One turn moves every row onto another: examples first, then more rows asked:
neb: [  6 -24  24 -30  15  -9 -21  53  11 -25 -18  15]
Laf: [ -2  16  16 -34  38 -20 -21  16  14 -11 -31  12]
Vusob: [-22  -8 -11 -38 -21  -6 -27  -2  11 -27  20  39]
sidif: [-55  -9   4 -17  -5  -5  11   1 -16 -35 -13   1]
donud: [  3 -19  29 -17  20  -7  -1  51   8 -28  -2  36]
dised: [ -3  22  21 -20  43 -18   0  14  11 -17 -15  32]
Rino: [  4  -5  17 -39  23 -15 -31  35  15 -16 -32   3]
morep: [-56  -7   4 -17  -4 -10  13   2 -17 -33 -18   8]
Defi: [-53 -27  11 -28  21 -19  17  -2  -4 -12  -5 -13]
leg: [-41  -1  -5 -19 -25  -5 -10   0 -10 -38  -7  36]
bor: [  2  13  15 -27  36 -33 -18  18  12 -22 -32   9]
Goko: [-29 -38   3 -42  22 -19   1  -8  17  -3  24  -8]
ronet: [  0  21  23 -12  41 -27  -8  14   7 -24 -16  27]
pomuz: [  4 -20  23 -34  19 -24 -19  57   7 -24 -11  17]
vaf: [-33 -40   7 -43  23 -23  -3  -6  16   2  21  -7]
Ruzo: [-53 -28   9 -28  20 -20  16  -6   3 -16  -8 -13]
nam: [-21 -34  -3 -49   2 -17 -26  -1  27  -7  30  24]
dovos: [-21 -14  -8 -33 -22 -10 -30  -4  11 -25  19  44]
vug: [  0 -10  30 -19  24 -18  -7  54   4 -27   6  35]
Ferop: [-42   3  -7 -22 -26   0 -11   2  -8 -40  -3  29]
bevip: [  0  10  29  -8  35 -21  -2  31   4 -27   3  40]
Taz: [  0   4  28 -12  34 -11   9  31   8 -23  -1  44]
sen: [-49 -27   9 -27  19 -14  18  -2  -2 -16   0 -17]
vukep: [-35 -42   6 -46  22 -25  -3  -5  22  -2  16  -6]
Rovoz: [-17 -33  -2 -44   1 -18 -27  -7  22  -5  31  22]
Gobov: [-46   1  -1 -15 -21  -1 -11   1  -6 -41  -4  37]
Notup: [-16 -28  -6 -47   2 -16 -21  -8  25  -7  33  21]
Dure: [-58  -8   6 -13   0  -8  12  -2 -10 -35 -18   7]
Vitu: [-28 -13  -6 -34 -21  -5 -30   1  14 -26  19  46]
mepug: [  3  -8  15 -37  25 -29 -24  41  12 -22 -31   3]

nam turns into Vitu
donud turns into Taz
Now find these:
bor turns into mepug
sen turns into Goko
leg turns into morep

One turn moves every row onto another: examples first, then more rows asked:
zef: [ 18  38 -16 -12   0  17 -37 -14  17 -17  11   4 -12   0 -14 -27]
dip: [ -8  -5   1  27   9   2  -6  -9 -24   1 -25  26   5   1  22  18]
fugot: [ 12   6   3  -4   0  37  -5  -7  -3 -32 -23  36  32  16  33  25]
ralep: [ 24   6   6 -18  16  -6  30   1   5 -28 -13  -3  13  -8   1 -11]
ziv: [ 14  16 -11 -18  28  -7 -25  16  -7 -38  -5  26  48  20  17  22]
vebem: [ 29   2 -26 -38  -3   2 -45   4 -16 -13 -27  23  19   3   5  35]
sosef: [-10  56 -20 -20  -1  17 -51 -20 -12   5 -25  33   5   2  23  19]
vadi: [ 38  19 -11 -12  32   8  10 -12   9 -56  -1   8  21   6  23   8]
bafe: [ -8  61 -30 -28  -1 -30  -1  -4   0  -9  -1  29  23   3  12  11]
fakiz: [  2  25 -14  49   2  12 -23  -6  -3 -12 -19   4   5   2  21   7]
mames: [ 11  24   8   2  27  13  -3   4  -9 -21  19  -1  37  -2   9  43]
bafin: [  5  25 -15 -36  11   8 -17   9 -34  -4  -9  -3  50  -2   8  31]
teze: [ 12   0 -24 -34  13 -15  -4 -15   2 -10  -2  12 -28   3   0 -18]
dar: [  7  55 -22 -50   8  16   5 -12   4  -8 -13  22 -10   8 -15  30]
tikod: [ 17  15   5 -11   6  28  16 -15  -9 -26 -21  13 -19  33  23  27]
nege: [ 48   9   6  -5  11  -4  13  -4   7 -31   1  -8  17   6  -2   4]
kimol: [ -9  45 -41  -9  16  -2 -11 -20 -24  -2 -30  -7 -19  -6  27   0]
dalog: [ 35  50 -20 -34   3  25 -24 -19  -3 -16 -12  19  48  11 -12  20]
tak: [  3  29 -22 -11  24 -17   9  -1 -16  24 -28   9  -3 -24  20   5]
saf: [ 18  15  -5 -33  17   2  22 -17   7   4  -2  15  16  11   1  48]
Kuf: [  4  -5   2 -16  19   8 -12 -18 -22 -26  -6   0 -29  24  -7  -4]
semef: [ 20  41 -14 -30  13  43 -47 -30  -3 -29 -22  33   4  22  18  16]
kav: [  9  58  -6   9  14  13 -43 -12  -5  -8 -15  25  39   5   8 -23]
kapaz: [ 31  14 -15   8  24  -5 -15 -23 -15 -23 -40  17 -14  30  31  23]
rupa: [  8  32 -35 -15  36 -25   7 -20  -1  11 -17   0  16  -3 -13   9]
Tudov: [ -6  36  -9 -31 -18  19  -5   0   0 -14   7  15  32 -32  -6   6]
Lag: [ -6  42   8 -28 -18  23  -1  -2   1   2  21   2  23  -1  14  24]
giv: [-11  34  -1 -34  -9   4 -27 -13   8  -5  18  24  28 -18 -14   0]
nupab: [  5  56 -19  -6  16 -22 -31  -3  -2  -5 -20  22 -19  25  28 -12]
fir: [-11  35 -17 -32  18  18 -13   2   7 -21  -8  -7 -18   6 -30 -11]
Difov: [ -4  20   6 -29  24  33 -50  -6 -11 -17 -13  23 -16   2   3 -16]
Butub: [ 14  50 -30  -4  16 -28 -38 -26 -13  -7  -3  30  20  13   6 -16]
gisi: [ 17 -17 -12 -31   7   3 -50 -15   5 -10 -12  19  27   3  27  14]
vup: [ 31  24  -8   5  12  -3  20  -9 -29 -12 -32  -9   6  -7  37  17]
voka: [  7  48 -15  29  12  -1 -27 -13 -20 -16 -10  16 -33  -5  12  15]
kada: [  8   0  -5  -9  -9  30 -28  -2 -12 -10 -17  11 -24 -16  17 -18]
Fel: [ 23 -19  -5  -7   3  14 -53 -16  -3 -18 -24   3  21  -1  10   9]
Sir: [  3  71 -17  -7  13   1  28 -16   3 -16 -11   7  -6   3   1  13]
dupo: [ 19  35 -17  17  11   7 -63 -17   6 -11 -12  18  18   0  27  31]

kav turns into rupa
dupo turns into bafe
Now find these:
vadi turns into vebem
ziv turns into bafin
ralep turns into Fel
Sir turns into kapaz
kimol turns into voka
Difov turns into fir
fugot turns into dalog
kada turns into zef
tikod turns into semef
nege turns into gisi
fakiz turns into Butub

